Each row is where one point has got to under a steady rotation. How many steps took it there?
The counts run from 0 to 164.
[  3,   9, -11, -13, -16,  13,   4,   5,  -7,   1,  -3,  12,  16, -10,  15,
  14,   5,  10,  22,  22,  15,  19,   8,  18,  -1,  -2,   4,  -4,  -5,  20,
   6,  -5,   2,   5,   1,  20,  -3,  -3,  -6,  20, -16,  18,  18,  -1,  -9,
  17,  -9,  -2,  23, -17,  17,   9,  20,  22,  13,  -1,  -3,  -6,   4]
41
[ 14,  12,   9,   1, -14,  31,   5,  14,  14,  -3,   6,  -4,  14, -16,  32,
   6,   0,   1,  -7,  14,  28,  24,   1,  14, -12,  14,  -2,   5,  15,  11,
  12,  -6,  16,  -9,  -5,  11, -18,  -3, -10,  23,  -3,   7,  -2,  -3, -25,
 -13, -10,   1,   6,  11,   5,   0,  12,   9,  19,   7,  12,  16,  -7]
121
[ 11,   4,  -8,  -3,   4,  40,   2,  14,   2,  20,  -5,   9,  -4,  -7,  18,
  10,   1,   4,  12,  10,  10,  17,  -3,  -6, -21, -10,   0,   1,   1,  28,
   9,  -7,  -1, -14,  -1,  19,  -8, -25,  -3,  16, -15,  13,  -2, -11,  -8,
  -3,  -7,   3,   7, -11,  32,  -1,  14,  19,   1, -10,   1,  10, -10]
33
[  7,  -7, -18, -11,   4,  13,  13,   3,   7,   8,   3, -17,   3,   5,  25,
   0,   8,   1,  -2,  17,  21,   8,  -5,   9, -17,  17,   0,  -4,  12,  18,
   1,  -6,   3,   5, -10,  21, -17, -11,  -8,  16, -28,  -5,  10,  -3, -21,
   6,  14,   5,   9,   4,  22,   6,  37,  -2,  -3,   0,   2,   9,   5]
90
[ 20,   8,  -6, -13,   4,  26,   2,  -8,   2,  -1,   9,   7,  16, -15,  -1,
 -23,  -1, -19,  -5,  20,  17,  11,  -1,  18, -11,  21,  13,   1,   0,  17,
  19,  -1,  21,   8,   0,   5,   1, -14,  -4,  14, -15,  13,   8,   4, -18,
 -11, -12,   9,  27,  -6,  14,   0,  16,   0,   8,   5,  -3,  -3, -18]
112
[ -6,   3, -24, -14,   3,  11,   1,   6,  -4,   8, -21,  10,  -6,  -2,  27,
   2,   8,  -4,  19,  19,   6,  11, -14,  16, -24,  12, -13,   3,  -7,  19,
   8,  -4,   9, -10, -11,  28,  -7,   3, -16,  15, -21,  15,  -1, -16,  -1,
   4,  17,  -3,  18, -12,  25,  -9,   8,   5,  -5,   1,   0,  10,   3]
141
[  9,   1, -13, -22,   1,  34, -11,  -5,  14,  -5,  -4,  15,  12,  -1,   5,
   2,  -3,  -4,   7,  31,  13,   2,  -3,   0,  -6,   0,  -8,  -3,  -5,  12,
  11, -11,   7,  -3,  -6,  16,  10, -21,  -8,  15, -17,  -1,  13,   7, -20,
   5, -10,   3,  18,  -3,  39,  -4,  14,  22,   4, -11,  -9, -10,   1]
145
[ 14,  -2,  11, -12,  -7,  37,  -3,  15,  15,   6,  14,   4,  15, -22,  -1,
   4, -10,  -7, -12,  21,  20,  24,   7,   9,  -8,  -2,  -8, -10,  20,   6,
   3,  -4,  18,  15,  -3,  -3,   0,  -9,  -1,  14,   3,   3,  -8,   8, -20,
  -7,  -5,   2,   7,  28,  16,  12,  27,   9,  13,  -5,   0,   6,  -9]
12
[ -9,   7,  -2, -21, -22,  18,  -4,   6,  11,   2,   0,  -8,  10,  -3,   3,
  -4,   2,  -8,  -5,  19,  28,  11,   0,  23, -12,  13, -26, -10,   1,   0,
   8,  -9,  32,  13,  -6,  14,   1,  14, -10,  14,  -2,   7,  -7, -14, -26,
  -4,   7,  -2,  11,  13,  12,  12,  28,  -5,  10,   3,  10,   9,  12]
128
[ 19,   5, -12, -16,   8,  24,  -3,   1,   4, -12,   0,  16,  21, -22,   3,
 -22,  -4, -18,   4,  21,   5,  16,  -2,  16,  -4,  19,   7,   2,  -1,  14,
  20,  -3,  17,   8,  -8,  12,   4,  -8,  -4,  18, -13,  10,  11,   6, -19,
  -7,  -3,   8,  24,  -9,  17,  -3,  14,   2,   2,   7,  -5,  -9, -17]
111
[  0,  -7,  -8, -18,   4,  12,  -2,   3,   3,   5,  -6,   2,   2,  -9, -18,
 -16,   3, -19,   1,  16,  16,  17,  -4,  28, -16,  16, -12, -16,  -4,   6,
   9,   0,  32,  16, -10,  12,   8,  13,  -8,   8, -15,  19, -10,  -6, -21,
  -9,  16,  -4,  14,  -6,  19,  10,  28, -17,  -3,   4,   1,   8,  -7]
60
[  3,  -3, -15, -19,  -6,   5,   8,   3, -14,  -5,  -1,  12,  10, -28,  17,
   6,   2,  -6,   2,  23,   8,  25,  11,  36, -16,  22,  -1,  -1,   9,   3,
  10,   5,  19,  16,  -7,   8,  -3,  15, -10,  18, -12,  16,   8,   5,  -6,
   8,   4,   6,  26,   4,   8,   6,  12,   6,  15,  12,  -2,  -4, -12]
7
[  7, -18,  -7, -19,   8,  14,   5,  17,   0,   2,  -4,  -8,  -2, -27,  17,
  11, -11,   1, -10,  12,   5,  30,   3,  20,  -7,   9,  -2, -12,  22,  -2,
   5,   7,  13,   9,  -9,  12,  -9,  -5,  -7,  22, -17,  -2,   4,  -3, -16,
   3,   9,  15,  11,  26,  15,   9,  31,  14,   8,  -4,   1,   9,  -5]
124
[  1,   4,  -8,   4,   5,  11,   9, -12,   6,   7,  -1,  -2,   2,   1,   1,
   4,   7, -15,   7,  22,  21,  14, -16,  20, -19,   6,   0, -11, -13,  15,
  14,  -8,  19, -17,  -5,  26,  -5,   0, -10,  15, -32,  18,  -7,   4,  -8,
 -14,  15,  -9,  11, -15,  12, -13,   8,   2,  19,   2,   6,  14, -15]
105
[  7,   9,   2,  -9,   6,  34,  -8,  11,  12,  14,  -5,  -2,  -8,  -8,  -4,
  -7,  -8, -14,  -4,  13,  13,  18, -13,  10, -15,   3,   1,   1,  -5,   9,
  17, -10,  25, -16,  -2,  17,  -4, -15,  -7,  23,  -8,  10, -14, -16, -18,
 -27,   7,   2,  11,  -2,  17,  -6,  15,  12,   8,  -9,   5,  25, -11]
69
[ 23,  10,  -3,  -3,  -3,  26,  12, -10,  11,  11,  26,  -1,  22,  -8,  -3,
  -6,   6,  -7,  -1,  25,  26,   6,   2,   8,  -8,   2,   3,   0,  10,  25,
   1,  -6,  10,  10,  -4,   5, -10, -12,   2,  15, -21,   6,   4,  11, -16,
  -9,   0,  -2,  22,   7,  14,   6,  30, -14,  19,  -1,   2,   2, -10]
46
[ -2, -10, -16, -17,   4,  26,   0,  21,   4,  11,  -9,  19,  -5, -17,  22,
   9,   5,  -1,   2,  13,  12,  17,   4,   5, -30,  13, -23, -14,  16,  13,
  -1,   4,   5,  15, -16,   3,  -2,   3,  -9,   4,  -3,  10,  -6,   2,  -8,
  11,   5,   4,   5,  15,  33,   5,  19,  -3,  -6,   9,  -6,  -6,  -7]
132
[ 16,  14,   3,  -9,  -6,  17,  -1,  12,  10,  -5,   8,  14,  15, -28,  20,
  -5,   1,  -7,   0,  18,  11,  24,   1,  18,  -9,  16,  -6,  12,  14,  17,
   8,  -3,  20,  -1,  -7,   9, -21,  15,  -8,  22,   3,  18, -13,  -6,  -9,
 -15,  11,   0,  16,  10,   4,  -1,   9,  -8,  15,  15,   3,  18, -10]
119
[  8,  14, -12,  -1,  -1,  39,   5,  12,   2,  24,  -5,  12,  -7,  -4,  25,
   7,  10,   0,  13,   9,  23,   5,  -4,  -3, -29,  -2,  -2,   2,  -3,  30,
  10,  -6,   1,  -8,   1,  16, -13, -20,  -8,   9, -17,  16,  -6, -10,  -5,
  -2,  -7,   0,  11,  -8,  29,  -7,  11,   6,   8,   0,  -1,   6,  -9]
32
[ -9, -11, -11, -23,  -8,   8,  -4,  -3,  15,  -1,  -2,   8,  17,  -4, -13,
  12,  -1,  -5,  12,  35,  11,  17,   0,  10,  -1,  -5, -22, -20,   3,   8,
  -1,  -9,  12,  11, -13,  17,   9,   5,  -6,  12, -17,   6,  -3,   7, -20,
  13,  18, -15,   9,   2,  35,   6,  31,   0,  -1,  -5,  -7,  -2,  13]
94
[  7,   3,   2,   3, -13,  17,  14,   1,   5,  21,  21,  -3,  14, -13,  -1,
  21,   5,   3,   2,  23,  25,  25,   9,  13, -10, -14,   1, -14,   8,  18,
  -4,  -4,   7,  11,   2,   6, -10,  -5,   2,  14, -20,  14,  -3,  11,  -8,
  -1,   2,  -8,  11,   7,  11,   8,  32,   6,  28,  -9,   3,   5,  -8]
48
[ -3,   3,   0, -12,  -4,  21,  -7,  -1,  10,   2,  -8,   2,  -5, -12,   5,
  18, -12, -13,  -1,  28,  10,  17,  -8,  18, -15,   0, -12,  -4,  -4,  -6,
  15,  -7,  26, -18,  -1,  21,   0,  -6, -10,  20, -11,   3,  -4,  -4, -14,
 -15,   2,   2,  11,  11,  18,  -9,   1,  30,  25, -14,   3,  13,  -5]
71
[ -5,   2,  -9,  -7,  -3,   8,   9,  16,   0,  21,  -1,  -9,  -7, -13,  17,
  10,   5,  -5,  -2,   7,  19,  20,  -1,  19, -25,   6, -13,  -7,  12,  12,
  -1,   1,  24,   5,  -8,  14, -22,   9, -10,  13, -13,  10, -19, -13,  -5,
 -11,  26,  -2,   9,  16,   9,   6,  25, -11,  13,   5,   6,  24,  -3]
16
[  7,  -4,   4,   5, -11,   9,  16,   4,   3,  16,  14,   4,  12, -18,  -1,
  29,   4,   6,   8,  22,  13,  32,  10,  17,  -5, -17,  -1, -17,  12,  16,
  -4,   1,   5,   7,  -4,  10, -10,   5,  -1,  13, -21,  16,  -4,  11,  -3,
   0,  14,  -7,   8,   9,  11,  13,  27,   3,  24,  -7,   0,  15,  -4]
49
[  6,   7, -16, -18,   6,   7,   4, -16,  11,   0,   5,   5,   7,  -6,   3,
  -1,  -4, -13,  14,  32,  -1,   2, -14,  13,  -8,   3,   1,   7,  -3,   9,
   8, -13,  16, -12,  -5,  23, -11, -13,  -8,  23, -24,   3,   2,  -1,  -5,
 -11,  26,  -3,  28,   2,  26, -13,  12,   7,  12, -12,  -5,   9,  -3]
37
[ 11,   2,  -7,  -7,  17,  36,  -4,  17,   6,  15,  -7,   2,  -7, -14,   1,
 -11,  -5, -17,  -1,   4,  12,  18, -11,   8, -19,   8,   2,   4,  -1,  17,
  14,  -4,  19,  -8,  -6,  16, -11, -13,  -3,  15,  -8,  12, -15, -19, -16,
 -28,   5,   6,  12,   0,  16,  -2,  13,   1,  -3,  -2,   4,  19, -14]
68
[ 15,  -1,   4,   3,  -3,  12,   7,   9,  21, -11,   0,   4,  22, -11,  20,
  -6,   7,   1,   1,  23,  16,  23,  -3,  16,  -9,  20,  -2,  -3,   4,  20,
   9,  -3,  10,  -7, -18,  20, -16,  12, -10,  20, -18,  13,  -4,   2, -24,
  -5,   8,  -9,  -2,  -6,   7,   0,  23, -16,   3,  20,   8,  18,  -3]
53
[  8,   1, -18, -23,   8,  28,  -2, -10,   5,   2,   1,  14,   8,  -5,   2,
   2,  -6, -14,   6,  33,   8,   3,  -1,   3, -12,   1,  -7,  -7,   4,   9,
   7,  -8,   7,   3,  -3,  11,   8, -24,  -6,  14, -18,   0,  12,   9, -11,
   7,  -4,   6,  24,   3,  36,  -6,  16,  18,   6, -16, -11, -16,  -6]
146
[-14,  -1, -12, -24,  -8,  22,  -8,  10,   4,  21, -12,   0,  -6,  -3, -12,
   4,  -2,  -4,  10,  17,  20,  12,  -4,   7, -16,  -9, -22, -15, -10,   5,
   4, -10,  17,  14,  -2,  16,  15,  -7,  -4,   8,  -5,  11,  -7, -14, -19,
   5,   6,  -5,  13,   0,  35,  15,  27,   7,  -2, -19,  -1,   5,   5]
26
[ -6,   3, -20, -20,   2,  10,   2,  -4, -14,  -3, -14,  13, -11, -16,  22,
  16,  -3, -11,   9,  24,   4,  19,  -4,  26, -22,  13, -12,  -1,  -2,  -2,
  12,   2,  23,  -4,  -1,  18,  -4,   4, -16,  19, -13,   8,   4,  -1,   1,
   0,   9,   8,  23,   7,  18, -11,  -1,  25,  18,   0,  -4,   2,  -8]
73
[ 10,  -5,  -3,   5,   2,  37,   7,  15,   6,  25,  -1,  11,  11,  -2,   7,
   6,  15,   4,  16,  10,  28,  18,   4,  -8, -23,  -4,  -5, -18,  -2,  31,
   6,  -2,  -4,   2,  -7,  13,  -1, -10,  -4,   2, -23,  22,  -6,   3, -14,
   6,  -9, -11,   0, -14,  30,   4,  25,  -8,  -5,   5,   1,   3, -10]
99
